(in the rows, 128 means zero)
One turn or mirror swaps these rows in pairs. Which row does each one swap with?
biz: 135	114	155	136	136	119	131	126	141	115	109	107	122	102	137	157	124	116	124	153	115	167	131
Besa: 169	97	132	134	146	118	123	131	113	115	118	132	138	107	135	128	128	132	160	122	128	151	120
dudu: 146	135	120	121	139	115	127	129	108	104	114	138	131	113	131	159	122	129	114	125	124	158	126
nifa: 147	105	134	117	164	92	138	148	143	112	122	124	134	101	123	146	133	144	129	120	128	152	100
Fetaz: 156	124	142	117	127	100	119	122	116	105	112	108	124	108	121	130	128	125	132	134	108	131	112
Fepa: 135	108	128	125	138	115	117	113	120	98	101	120	106	132	118	116	120	122	130	118	143	147	115
Niz: 139	122	137	112	142	108	153	128	148	108	111	128	123	107	129	165	120	128	133	143	116	172	133
Meb: 127	97	135	137	143	112	120	136	104	112	105	117	132	110	135	119	124	126	133	164	139	153	127
Kem: 118	110	137	134	148	120	131	132	137	113	109	150	126	112	130	121	124	130	127	112	148	150	114
Tov: 159	128	132	130	152	118	121	137	139	109	109	96	109	114	129	117	146	121	148	142	135	153	106
kimad: 139	107	128	124	142	101	126	137	115	117	122	158	126	113	129	158	122	131	155	143	134	157	115
bis: 138	128	148	141	142	110	135	113	113	100	85	114	115	117	146	146	122	131	137	146	131	165	117
baza: 147	111	152	129	154	121	117	146	120	108	110	108	137	88	125	136	122	125	109	137	144	146	128
fiti: 166	81	130	117	146	109	129	131	137	116	111	112	126	110	134	122	129	130	116	116	127	151	116
zuduz: 149	120	130	118	143	103	131	131	120	115	94	102	123	108	133	142	147	137	117	112	141	137	129
gafe: 147	114	123	113	166	122	140	119	130	117	99	131	133	114	145	152	127	146	146	143	143	172	122
Devi: 139	111	124	96	150	123	133	139	118	108	103	130	105	109	125	133	111	129	136	127	147	133	135
zot: 148	130	127	111	153	101	125	137	150	88	110	131	121	105	139	131	131	136	136	128	116	130	118
Ketu: 161	125	124	125	138	119	131	136	106	127	102	149	124	111	127	125	117	128	149	132	136	154	130
beno: 133	88	136	129	144	115	124	135	158	114	117	124	110	111	141	142	125	131	155	114	122	146	130
gop: 142	124	141	129	142	109	142	112	149	96	97	119	112	123	128	147	119	115	136	148	108	156	121
durul: 142	106	144	134	138	120	119	128	133	99	124	109	133	94	128	145	114	120	106	146	132	163	136
nosu: 145	118	125	127	135	109	113	136	128	92	130	125	128	103	128	126	141	121	126	125	118	127	123
lif: 150	94	139	129	142	107	121	134	105	108	121	105	108	112	128	117	125	131	139	161	132	156	128
famop: 161	90	130	127	141	111	120	134	157	111	116	123	113	110	130	162	124	133	158	148	139	144	126
tezom: 132	99	125	133	141	122	120	132	125	132	123	119	118	117	123	141	104	133	117	150	145	175	118
lipi: 146	99	137	117	152	109	118	136	108	112	104	124	112	110	116	160	125	126	120	149	160	161	123
Nefav: 136	128	133	116	169	109	142	143	158	102	105	132	121	106	134	151	124	126	133	145	142	169	124
Bel: 136	95	124	139	146	121	118	151	134	128	99	123	140	123	128	144	132	121	140	141	128	174	136
demid: 122	103	135	130	146	117	124	127	151	113	90	116	141	116	129	118	115	127	122	151	122	152	118
gatig: 126	117	128	126	138	105	125	132	144	109	95	96	126	112	129	148	151	132	127	113	126	148	123
Guvis: 137	119	143	124	134	118	147	116	145	125	97	114	101	115	110	146	123	131	141	128	116	152	112
Levo: 121	114	134	129	137	119	126	130	115	110	109	116	114	111	123	127	115	127	128	168	152	143	108
rafeg: 140	124	136	132	149	89	128	132	107	108	104	111	119	96	127	137	132	148	138	142	137	136	98
gufof: 158	129	129	139	130	121	129	131	137	111	125	126	152	113	126	126	119	121	129	132	129	169	117
Gole: 137	111	118	124	153	115	132	134	166	110	108	133	115	133	135	138	118	133	154	128	128	161	120
dapeg: 134	101	130	123	148	109	129	133	121	115	120	156	141	106	129	148	133	134	117	153	122	152	121
Sudol: 150	125	120	106	143	115	136	113	142	107	102	128	99	113	125	138	129	146	158	133	128	142	113
tis: 132	117	129	110	134	106	147	116	115	107	115	136	97	112	137	140	136	140	138	127	144	158	133
Kimu: 130	117	129	105	138	109	138	135	118	111	102	130	107	103	135	133	145	128	131	116	146	137	137
Tumol: 136	105	127	124	149	125	134	136	142	142	96	131	122	127	119	150	124	128	148	151	129	170	124
lono: 141	117	138	138	137	90	120	124	103	103	119	124	118	99	137	140	126	140	119	149	151	155	110
Zov: 135	126	125	124	145	113	121	130	141	101	103	80	119	111	125	151	129	131	150	127	129	142	124
vozez: 145	101	131	141	146	121	122	139	131	111	117	107	119	106	119	162	104	132	164	142	135	159	128
Mineb: 148	95	123	135	144	103	106	145	121	121	123	127	119	118	120	128	133	139	128	135	125	138	95
goteg: 135	116	126	144	142	105	138	135	128	97	123	129	126	109	142	151	130	111	119	134	147	180	113
Popu: 166	95	140	126	146	114	119	143	128	122	98	125	98	114	137	138	134	136	158	127	145	146	123
Faba: 158	122	138	121	143	113	123	134	154	112	108	91	125	108	130	158	127	132	125	160	130	158	122
pulu: 158	121	129	129	149	118	122	133	124	108	109	116	113	107	121	146	117	130	155	177	129	162	116
Nutud: 124	90	134	124	149	110	130	134	154	108	124	142	107	110	125	129	127	129	125	113	132	152	119
betad: 150	95	131	135	131	108	120	136	160	109	128	105	120	112	126	129	122	132	156	143	124	147	117
Pifon: 132	102	124	152	152	110	124	145	114	123	101	134	132	129	134	128	129	122	137	144	143	167	122
Bog: 144	129	150	133	146	100	146	124	114	110	110	125	124	99	129	147	150	128	132	133	125	158	99
lolus: 134	119	126	116	146	116	122	156	155	107	107	124	122	95	130	154	133	120	135	126	153	146	138
kidav: 157	109	131	125	143	122	118	126	166	110	108	105	133	111	133	115	120	135	136	146	140	146	118
vuput: 153	117	132	130	139	115	119	138	143	116	115	146	140	105	138	140	124	134	131	174	131	154	117
seki: 133	117	122	113	150	110	126	135	131	108	120	102	96	112	122	137	115	129	118	107	134	150	123
rimap: 161	108	131	117	144	102	125	134	110	114	110	145	106	115	130	113	118	130	129	118	131	149	129

Mineb is swapped with -> dudu
goteg is swapped with -> fiti
baza is swapped with -> Kem
Kimu is swapped with -> Meb
Fepa is swapped with -> lipi
vuput is swapped with -> zot
Nutud is swapped with -> durul

